In the data rows, the value 128 means zero.
Here are some points:
139;155;125;109;134;97;122;137;88;117;153;134;102;129;94;132;126;131;132;101;123;146;128;161
70;78;133;162;47;100;113;99;154;91;152;135;255;152;255;130;132;145;94;108;93;110;98;202
123;156;132;102;144;121;129;176;74;140;175;129;99;100;97;159;123;143;141;93;129;145;144;152
76;53;156;166;62;84;127;81;175;105;129;117;237;138;240;149;138;154;96;112;130;117;97;194
122;45;118;173;96;177;141;82;220;137;43;123;174;139;227;110;134;110;92;184;123;89;121;106
117;157;138;170;48;96;123;133;87;68;117;154;218;212;101;64;127;123;138;149;130;152;134;172
98;137;157;148;58;60;127;127;78;81;167;135;219;174;125;85;123;156;150;87;112;172;126;223
96;96;129;143;93;143;121;121;181;138;125;121;187;131;198;143;128;140;105;126;117;97;119;133
148;95;120;102;191;157;133;117;174;178;90;115;30;75;151;150;133;121;97;124;138;84;117;60
135;103;101;88;205;179;135;151;161;185;113;124;36;67;148;172;122;125;95;141;118;96;123;48
146;141;117;145;117;132;141;96;133;136;89;135;141;166;92;99;128;102;136;165;133;116;120;124
140;139;144;178;65;83;128;89;126;91;101;155;220;192;131;94;143;98;150;139;118;125;133;156
144;124;88;183;70;163;124;89;177;120;67;142;158;183;137;53;138;92;111;177;119;105;145;136
143;149;103;150;121;168;143;129;131;115;87;136;131;159;121;92;122;104;143;175;117;127;139;84
149;147;125;99;169;124;123;150;90;136;161;139;69;97;78;139;128;124;136;110;145;139;147;128
134;140;138;93;161;110;122;148;108;138;163;121;93;104;114;165;118;145;126;125;132;143;109;122
190;186;94;159;109;163;135;111;137;136;41;167;107;183;40;58;148;66;148;185;122;108;162;74
189;186;89;145;139;183;136;147;136;175;61;168;70;153;21;70;151;82;151;198;143;94;167;55
138;109;142;85;193;120;121;120;136;160;146;105;40;58;147;206;122;116;128;102;147;131;115;88
94;114;140;166;103;123;134;124;114;90;145;121;194;130;174;125;120;139;120;124;125;153;125;159
132;85;119;131;154;138;113;109;176;150;128;133;86;104;179;141;143;112;127;124;120;100;134;87
130;71;114;165;103;160;133;84;232;148;48;117;150;139;190;113;148;108;96;180;125;86;130;67
166;173;101;155;78;185;134;120;124;117;51;149;128;202;27;50;145;72;137;210;136;129;179;120
127;167;134;159;102;72;127;126;60;90;168;133;184;161;109;118;135;115;151;112;150;169;133;171
103;112;165;82;159;68;135;138;86;124;214;100;102;64;148;225;108;164;113;52;139;155;81;170
90;101;181;84;172;36;123;135;99;125;196;101;134;84;159;222;114;185;126;38;131;152;91;136
105;89;110;169;77;138;127;108;183;112;85;124;185;162;191;81;121;131;104;166;121;120;124;130
154;134;90;97;203;169;129;161;145;182;146;132;5;79;70;151;134;110;130;129;130;110;148;65
128;171;143;130;122;88;133;152;40;96;157;141;141;153;58;128;124;144;143;103;151;154;129;147
143;173;154;71;166;70;123;159;53;125;198;128;117;103;85;152;119;145;153;75;128;163;128;154
135;172;122;131;112;153;130;149;124;147;111;124;100;125;66;99;122;125;141;141;133;130;145;106
120;61;113;163;124;187;140;80;214;148;64;130;149;141;194;106;134;127;100;188;120;90;122;98
124;205;146;140;91;80;121;156;17;78;166;131;172;163;62;97;115;135;160;106;121;186;138;196
161;208;112;107;130;151;129;170;89;124;110;155;108;159;42;68;126;115;140;159;131;138;146;98
73;76;140;154;48;95;118;90;169;75;152;122;254;153;255;125;131;161;89;100;107;122;94;205
107;88;135;160;89;121;135;92;162;105;142;123;200;160;196;94;129;153;115;132;121;122;109;178
121;85;138;102;194;89;130;118;138;153;206;103;96;52;183;194;123;143;116;83;144;124;115;153
148;139;90;158;115;201;121;121;188;158;64;141;109;159;128;78;135;94;115;183;111;101;136;64
Then 10 other points, each followed by its number:
153;118;116;110;154;172;129;104;167;156;78;130;84;138;106;111;136;105;126;157;127;98;137;82 0
121;135;110;108;159;164;126;162;132;150;114;119;103;92;140;139;125;126;120;128;123;112;149;80 1
112;75;129;103;169;138;126;126;177;147;140;118;103;68;197;176;120;152;86;88;110;113;111;119 2
99;91;163;66;169;94;131;113;144;157;151;110;103;73;161;218;116;171;112;57;100;120;92;117 3
167;207;95;94;184;154;131;171;79;139;143;143;29;115;30;102;120;109;168;117;128;143;154;102 4
117;42;103;157;117;190;135;103;216;161;99;121;122;105;213;136;141;119;80;173;122;88;127;106 5
110;115;127;152;79;119;124;127;129;91;128;149;201;181;145;90;140;137;129;146;115;142;123;143 6
114;145;136;117;105;120;119;148;115;118;137;142;157;138;133;124;117;140;111;116;132;127;117;146 7
99;85;135;136;103;121;133;104;164;113;128;114;168;124;208;134;115;152;112;114;128;121;118;146 8
88;78;162;85;204;92;139;135;148;152;190;93;110;37;207;235;94;197;99;53;130;123;74;123 9
Which of these numbered points is nearest to each point below, ignoring the 3 directions in which the first points spread most? Its number follows each.
91;97;158;101;132;93;123;126;124;109;167;120;169;110;182;170;116;173;121;63;103;127;101;156 > 2
72;92;150;157;66;80;125;116;131;105;170;130;227;123;212;158;134;160;125;58;104;129;105;197 > 2
129;190;123;129;110;97;127;146;63;79;167;144;154;145;84;94;119;134;168;95;119;170;137;181 > 4
135;179;138;80;158;114;128;174;77;131;156;141;96;112;79;146;112;150;117;93;133;137;118;121 > 7
128;133;135;123;113;130;141;131;125;102;116;136;151;150;127;100;119;142;130;119;132;135;130;132 > 8
129;179;132;139;126;129;115;144;108;133;138;146;109;141;93;118;129;137;135;113;127;122;112;107 > 7
106;155;176;91;143;64;112;168;56;131;214;118;136;104;103;170;99;162;140;68;141;166;112;182 > 7
93;68;131;171;70;122;125;101;161;98;135;120;206;145;218;129;134;136;102;141;128;123;116;172 > 5
113;62;92;178;130;210;139;100;237;157;72;111;129;97;214;123;130;104;82;192;117;89;142;82 > 5
133;108;75;172;87;195;143;111;188;135;61;137;161;159;151;67;144;90;113;216;109;103;161;95 > 5
112;102;126;142;108;154;137;117;173;138;99;112;151;115;172;152;118;129;83;159;115;109;118;122 > 7
157;180;137;88;163;149;125;172;114;159;97;137;47;137;31;119;128;117;146;147;140;138;136;78 > 7
176;183;130;94;169;124;138;146;85;157;109;136;73;144;28;118;127;105;159;145;141;120;129;99 > 0
127;99;116;122;177;175;142;129;202;182;96;113;89;83;169;151;114;140;97;143;121;85;109;66 > 9
112;136;121;152;104;119;131;127;111;90;163;139;170;131;146;107;119;135;142;102;115;150;122;174 > 4
130;73;126;162;87;150;143;57;206;147;71;120;174;144;181;107;138;107;109;171;129;81;105;132 > 0
Now 10 new points, numbered from 0 again:
180;187;107;112;169;145;131;151;81;136;107;134;57;108;53;111;125;102;144;146;138;136;156;87 0
129;58;102;185;77;180;146;87;237;135;49;133;194;168;211;74;142;105;89;208;128;87;134;107 1
143;194;114;168;64;134;130;122;119;95;97;140;145;203;56;51;148;95;166;184;141;147;151;120 2
85;98;140;175;57;64;132;90;110;86;166;117;210;134;211;165;127;131;110;87;132;132;96;198 3
160;133;127;159;92;179;124;96;182;120;27;132;149;193;103;71;121;98;108;221;146;117;139;106 4
104;141;147;150;65;54;127;113;74;78;178;133;189;147;160;151;128;130;129;83;143;156;104;200 5
86;44;153;159;85;104;117;90;159;105;166;115;209;136;210;154;136;158;120;107;122;129;106;206 6
105;80;131;98;197;137;126;119;164;184;171;88;54;23;182;214;110;171;93;88;126;114;112;118 7
117;83;141;144;118;110;131;79;156;139;116;119;165;136;162;148;129;133;113;124;133;105;104;145 8
159;140;111;121;166;168;122;132;153;169;113;124;68;115;102;131;128;109;115;168;131;112;127;67 9
Which of these numbered points is nearest to each point below, ignoring the 3 directions in which the first points spread most? Its number follows each.
119;90;113;146;114;165;132;82;181;131;77;116;129;129;174;116;121;108;115;151;110;102;124;111 > 0
98;92;178;86;158;90;119;122;148;133;161;94;131;96;159;199;102;177;98;95;147;136;85;150 > 4
148;134;122;164;92;153;128;130;137;123;87;162;154;164;98;74;142;101;132;167;137;107;157;117 > 1
139;137;111;145;124;152;126;121;166;136;104;111;87;140;107;113;141;114;136;155;147;130;131;89 > 2
97;74;127;113;139;129;134;119;167;149;157;112;124;62;203;183;127;154;85;92;120;104;104;147 > 7
84;102;155;161;64;67;128;100;134;74;172;103;220;150;197;145;137;156;126;98;132;156;102;195 > 2
144;182;132;155;64;109;117;132;77;81;130;154;189;204;74;71;120;107;150;162;136;159;132;145 > 9
92;113;153;134;109;55;115;113;112;111;193;117;164;115;175;172;134;146;115;77;135;146;117;179 > 5
126;71;106;105;170;157;145;113;182;181;137;112;70;48;187;181;122;137;87;106;123;99;107;111 > 7
167;201;80;175;93;181;130;139;108;116;56;149;112;179;37;25;143;70;152;210;125;133;164;104 > 0
102;93;162;88;154;67;115;118;102;113;225;109;120;81;176;204;117;174;113;32;129;154;94;200 > 6
155;204;131;71;181;109;110;185;47;134;162;142;47;118;31;139;114;143;159;90;122;154;129;104 > 9
90;62;151;121;161;103;123;112;147;145;196;100;136;63;221;195;133;162;114;79;124;123;108;166 > 6
105;92;156;112;119;100;121;121;114;119;164;113;144;125;137;173;125;148;116;104;127;138;115;175 > 6
67;48;172;93;157;51;123;109;144;128;185;100;144;77;213;225;124;190;115;45;129;126;89;172 > 8
137;110;151;105;169;122;129;135;131;151;134;121;85;98;112;173;118;150;126;130;162;127;121;122 > 4
